Each row is where one point has got to under a steady rotation. How many steps took it there?
The counts run from 0 to 453.
[ -9  42 -11  11  -7  10 -10 -21 -37 -14  26   4 -37  45  16   6 -11   6
  -6 -44  56 -12 -47  16  14  17  23 -18  10   7  23  11  23  -4  14 -12
  24  45   6]	399
[ 18  -4 -23  -1  11   1  16 -25  12  -7  11 -18 -18 -46 -14 -33 -15  25
 -36 -25 -56 -18 -21  12 -25 -26  24  27 -11 -27 -34   0 -15  23   3   3
 -13  -5 -13]	44
[ -9 -24  11   7  30 -21   8   0 -15 -19  18  -5 -10 -37   0  -8 -20  45
 -64 -15  15 -12 -12   7 -15  18  38  38  29  18   6 -11 -25 -17  41   1
 -10  12  28]	426
[-13  11 -12  -1 -12  -8 -63 -14 -32   2  22  43 -10   8  23  38  -1  30
  21  16   4 -25 -41  30  18 -45 -19  -5  26  11 -17  23  21  16   7  -9
  23   9 -18]	69
[ 40  20 -42  11 -10   5   6  18 -32  28  -1  30  17  40  33 -51   3  16
  11 -11  42 -37 -41   8   3   8  19  21  40 -22  28 -20   2  11  21  -3
   2   8  20]	403
[  4  51 -27  14  19   8  22  -8   0 -26  16  12  15  25  37  19 -37  24
  -8 -30  44 -12  10   6   9 -11  62   0   3 -18  42  -3 -34   8  13  -2
 -17  14  -4]	14
[ -6 -37  33 -15  -7  -9   5  11  -5  38   9 -52 -23   2  13   1 -32 -27
 -28   3  -4  11  -5   0  27  24 -44 -12  18   6 -25  72  30  15 -20  -9
 -12  -3  14]	337
[ 14  33 -12  22   6  -1  -6 -13   8 -18   9  22  11   4  -1  13  16  24
  10  -9 -23   1  31  63 -23 -37  34  -1 -61 -10  18  66  -1  34 -29   7
  16 -10 -17]	447
[ 25 -19 -21  12 -37  -4  28   6   8  27  10  -9 -19 -28  29   9 -55 -31
 -13   0  -5  11 -13 -16  14 -28 -24   7  13   0  20  40   2   9  28  -8
 -63  14  -4]	341
[ 38 -15 -27   1 -30 -33  27  34  14  20   3  -9 -18  -3  10  12 -57 -14
 -18   3   7  27 -31   6  -1   8  -3  -3  35  -4  29  23  12   0  25   0
 -64   3  17]	340
[ 22 -21   8  62 -28   7   5  12  -5 -18  34   5 -30  23   5  26   1  -9
  19  10  -7   5  17 -12   6  -3 -29  -7 -32  47  32  48   2  -1  -8 -16
   9  56  37]	61
[-41 -23   1  28  24  29   6  -1  16 -20 -13  15   8 -15  32 -10  12  62
   0  -2  -2 -46 -12 -33  35 -16 -19  11 -26  19 -22  -3 -38  26   7 -33
  25   1   4]	355
[-49  -1   3   9 -18 -12  13  22  47 -24 -30   0 -16  48 -32   5 -42   4
 -22  -9  35   9  31  13   7  32  31 -41  17  -6  11  -4  -9  16  13 -20
 -30 -13  12]	389
[-52   4 -17  -6  32 -20 -45 -12 -16 -20  27  18 -11  16  -1  29  11  55
 -24  16  23 -18   0  38 -16  -1  46  15  -3 -11   1  -8 -26 -10 -15   6
  20  22  33]	222
[-32 -21 -30  -6 -17 -20  46  49 -19 -46  -3  -7 -26  -2  27  14   4  15
   2  -3  -2  -2  -9   4   4 -10 -12  -3 -20  27  24 -27 -63  27   2  -8
 -31   8  16]	55
[ -1   4 -22  11  -1 -32  16  17  20  -2 -10   4 -15 -41  45   3 -23  40
 -43  -1  -1  14 -26  36   1 -27  56   2 -10 -23  10  19   6  30  12  24
 -44 -13  -6]	344
[-40  -2   7  -1 -10  13  23  12  50 -30 -18 -18 -12  45 -47   2 -47 -21
 -21  -3  -2  -6  59   6  14  27  16 -34   0 -10 -15  21  -4  18 -18 -17
  -3  -1   4]	388
[ 41 -20 -14   9 -37   4  23  13  22  24 -12 -15 -26  19  18  -4  -1   1
  26   9 -63 -22 -21 -19   3 -43 -49  14  17  31 -28  10 -14  26 -10 -11
 -11 -14   9]	206
[ 13  48 -21 -14  15   7 -16 -28  -5  32  24 -23 -27  34  -6  -3   9   2
 -14 -24 -29 -29 -32  18  -8   7  36  13  16 -24 -26   7  22  33 -51  31
  18  13  14]	171
[ 30  -4 -32  40 -18   6 -34 -23  11 -31  42  23  -9 -20  -5  19 -42  -9
  28   9 -42 -23  11   6 -10 -25  -3 -14 -29 -27 -27  12  24  51  -6  -6
   4  39 -11]	143
[-28  -5 -31  -4  14   9  14  37  21 -38 -33   1 -23  30 -18  -9  47  62
  15  -3 -26 -11 -29  13   1  -8  -5  -3 -22   6 -23 -38 -16  26  -7 -15
  24  15  38]	357
[-35   0 -28 -24 -10   1   0  29  -7 -37 -17   1 -36  31 -21   6  41  51
  17   4   8  -4 -49   7  -4 -20 -27 -28  -6  23   0 -28 -34   2   6 -38
  14  16  33]	358
[ 23  39 -18  10  26  31 -16 -24  30 -18  38  24  29  32 -19  21 -21  31
  26   3 -26 -14  45  20   2 -11   2   8  -4 -11 -13  44  16  11   5 -16
  35  30   7]	451
[ 46 -13  17   0  12 -15  12  15 -23 -14 -13   0  -1   0  10 -44  16  43
 -46 -24  -2 -15 -36  47 -11   5  26  22  30  29  -5  16 -17  -1  27  -5
  37 -13  19]	199
[ 37 -28  -6  -7 -29 -19   7  22   4  19 -17  -6 -11  20  39  12  -7  22
  24   6 -19 -17 -52 -21  14 -36 -52  -3  39  41 -30   1 -15  13  13 -22
 -18 -19  19]	205
[ 24 -16  19  -8   7  21  28   4 -30   2   2  -5 -10  -7  22 -11 -16   7
 -18 -26 -22 -44 -36   2  25   0 -40  13  39  58 -31  36  -2   6  13 -29
  35   7  -6]	201
[-40 -18   1  19  19   5   2  19 -27 -27  -1  21 -19 -56   0   6 -32  28
 -15 -21  50  20 -14  19  49   4  -9 -13   0  -3  35   5  13  24  47  -5
 -12  26   0]	191
[ 22 -27 -27  12 -20  25  21  28  -1  15   9  -8  -3  37  16 -47 -30 -50
  15   6  -7 -35 -16 -19  23  25 -35 -12  10 -22 -12  23  21  23  -4 -29
   6  33   5]	102
[ -9  22 -17   9   2   8   7 -28  48 -32  15 -17 -33 -19  -6   0 -19  19
 -42 -13 -24   1 -21  11  -5 -17  21 -16 -41 -12 -38  51  36  18  -5 -12
   3  29  -5]	347
[-35   0 -26   8  10  13  23   5   1 -35 -12  29   8 -14  28  -4   2  55
 -20   1  32 -46 -32 -18   9 -21 -11  21  -4  18  -7  -9 -49   9  36 -47
  -5  -4  -1]	354
[-22 -19 -22   0 -46  10  -4  18   2 -20  -1  14 -15  32  -2 -15 -19   9
  32   3   6   6  18   9  28 -37 -48 -16  25  13  21 -25 -47 -20  36 -22
   1 -10 -20]	155
[ 39   5  -6 -24  28  -3 -17  -8 -22   1  28  14  10   8 -21   6 -19  -2
 -23   3 -30 -29  26  68 -38 -11  45  30  29 -23  -1  33   1  10 -14  15
  20   6  -6]	375
[ -4 -37 -14  38  -7 -12  32  25  38 -26 -16  -1   8   3  -6 -44  -3  27
   3  -1 -19 -23  31 -17  -2  18 -10  16 -35   7 -16  -7 -36  48   2 -24
 -24 -14  32]	53
[ 14  -5 -19  35 -10 -21  23   7  39  15 -24   3  -8 -38  22 -20 -26  18
 -36  -2 -25  18   2  20  -1 -14  43  12 -14 -21   0  35  31  48  -1  27
 -48 -16 -16]	343
[-10  12 -26 -23  10 -17  10 -23  -7 -34   3 -14 -14 -31 -22 -21  -2  39
 -49 -22 -22 -13 -39  27 -33 -19  35  19  -4 -30 -35   9 -12  27   7  -8
 -12 -25 -16]	45
[ 25 -14 -47  14 -34  13  27  32  15  12 -24  16  15  34  -3 -68 -12 -40
   7   6  -7 -17 -12   5  13  22 -19  -7  -1 -38  -5  14  24  38  -4 -18
  -8   9  -6]	103
[-14 -65  -1  36 -11  33 -16  11  -2   1  -4  24   0  11 -18 -33  -4 -33
  15  14 -27 -63  26 -11  15  -7   3  20  13 -11  12 -31 -36  20 -13  -4
  38  22  -8]	229
[  5  30 -27 -28  15 -17  17  19  26 -10   1   4  -5  22 -17  88 -28  25
  -5   3   2  13  -2  16 -21  -8   9  -9  12  25  23  40  -7   3  -7 -18
 -39   8  25]	213
[-32 -15 -25  -6 -11  20 -13  12   8   3  -1  15  -9  26  52  23 -32 -19
  10  25 -28 -70 -29 -16  23 -24   9  -5  41   3 -29 -12 -18   6 -22 -15
  16  19 -25]	305
[ -1 -15  20  40  13  -9 -10 -37  16   1  23 -13 -23 -38 -50 -35   2  25
 -50 -12 -18  12  31  -6 -13   7  10  42 -22 -10 -11  42   5   0  22   7
  -1   7  30]	424
[-17  20 -17  51 -33   0  18  17  31 -19 -20  17 -37  24 -22 -35 -22 -12
   8 -38  -5  14  26   8  20   3  46  -4 -13  -7  40 -29 -19  38  10  24
 -21  14 -10]	393
